500 stands for zero in the data rows.
Some points:
tensor([491, 291, 237, 739, 667, 661, 437, 573, 405, 597, 475, 546, 463, 333, 513])
tensor([547, 283,  25, 604, 492, 394, 744, 531, 837, 734, 587, 593, 646, 576, 319])
tensor([253, 494, 282, 487, 628, 708, 416, 522, 472, 561, 323, 489, 542, 326, 520])
tensor([786, 598, 717, 498, 455, 213, 621, 480, 542, 466, 788, 315, 699, 542, 502])
tensor([624, 305, 164, 703, 666, 638, 645, 558, 528, 662, 507, 654, 728, 531, 547])
tensor([555, 674, 543, 366, 357, 311, 403, 443, 601, 480, 528, 460, 341, 507, 496])
tensor([850, 604, 769, 589, 398, 161, 551, 457, 306, 552, 836, 417, 667, 520, 551])
tensor([427, 363, 165, 690, 382, 624, 452, 447, 617, 642, 539, 547, 411, 464, 495])
tensor([631, 656, 650, 449, 294, 439, 420, 362, 534, 457, 577, 438, 445, 716, 465])
tensor([791, 506, 597, 594, 412,   3, 667, 359, 540, 585, 871, 475, 634, 604, 568])
tensor([366, 480, 746, 402, 438, 505, 475, 577, 275, 337, 354, 350, 538, 418, 536])
tensor([645, 634, 770, 375, 349, 469, 307, 551, 413, 365, 366, 479, 458, 456, 504])
tensor([304, 540, 505, 394, 480, 486, 471, 407, 494, 452, 377, 475, 296, 605, 479])
tensor([729, 555, 769, 578, 511, 360, 661, 457, 321, 459, 751, 368, 658, 549, 585])
tensor([495, 436, 369, 533, 529, 577, 507, 540, 572, 557, 567, 516, 567, 463, 538])
tensor([556, 588, 824, 340, 631, 616, 370, 600, 367, 340, 423, 364, 585, 475, 613])
tensor([315, 532, 588, 456, 590, 648, 533, 472, 408, 480, 309, 471, 387, 453, 492])
tensor([821, 526, 753, 509, 406,  94, 685, 520, 490, 508, 788, 335, 671, 507, 466])
tensor([345, 558, 702, 460, 461, 602, 280, 543, 380, 390, 385, 482, 352, 462, 624])
tensor([288, 381, 309, 556, 571, 642, 536, 606, 500, 511, 455, 571, 384, 514, 468])
tensor([621, 525, 557, 456, 442, 326, 538, 400, 405, 474, 573, 451, 427, 540, 467])
These points spread out most along one direction. How many in every 100 of the points above lie lower along it than each point below? Answers are rounded to whole numbers. More than half of the points above lie lower than the first one.
tensor([293, 395, 449, 479, 604, 679, 511, 545, 495, 541, 360, 512, 558, 408, 500]) 81
tensor([416, 518, 377, 456, 422, 624, 333, 464, 453, 528, 476, 572, 364, 381, 481]) 76
tensor([303, 459, 315, 461, 508, 654, 693, 531, 848, 509, 409, 634, 638, 504, 335]) 81
tensor([416, 487, 332, 449, 613, 732, 487, 493, 577, 502, 310, 529, 310, 468, 569]) 95
tensor([319, 399, 451, 413, 503, 436, 558, 488, 623, 543, 462, 510, 333, 555, 476]) 67
tensor([374, 474, 505, 488, 425, 589, 340, 543, 562, 446, 432, 634, 335, 524, 550]) 67
tensor([358, 542, 660, 279, 543, 523, 517, 448, 670, 413, 323, 482, 421, 538, 459]) 52
tensor([467, 449, 623, 513, 769, 511, 534, 653, 461, 206, 310, 720, 629, 571, 478]) 57
tensor([273, 395, 582, 535, 579, 798, 182, 584, 338, 442, 362, 465, 344, 476, 492]) 86
tensor([660, 620, 552, 460, 337, 285, 461, 332, 538, 598, 620, 542, 510, 583, 533]) 24
tensor([455, 751, 587, 368, 407, 539, 431, 411, 509, 403, 377, 518, 376, 506, 509]) 52
tensor([414, 419, 222, 700, 535, 632, 567, 470, 621, 641, 443, 591, 448, 470, 447]) 86
tensor([686, 401, 183, 829, 689, 663, 484, 577, 359, 620, 579, 563, 699, 371, 531]) 76
tensor([890, 491, 692, 549, 397, 154, 640, 509, 333, 632, 923, 338, 802, 570, 500]) 0
tensor([419, 573, 384, 425, 557, 697, 525, 513, 638, 488, 366, 579, 489, 492, 437]) 81
tensor([316, 597, 545, 316, 452, 508, 518, 535, 467, 379, 372, 514, 344, 518, 454]) 57
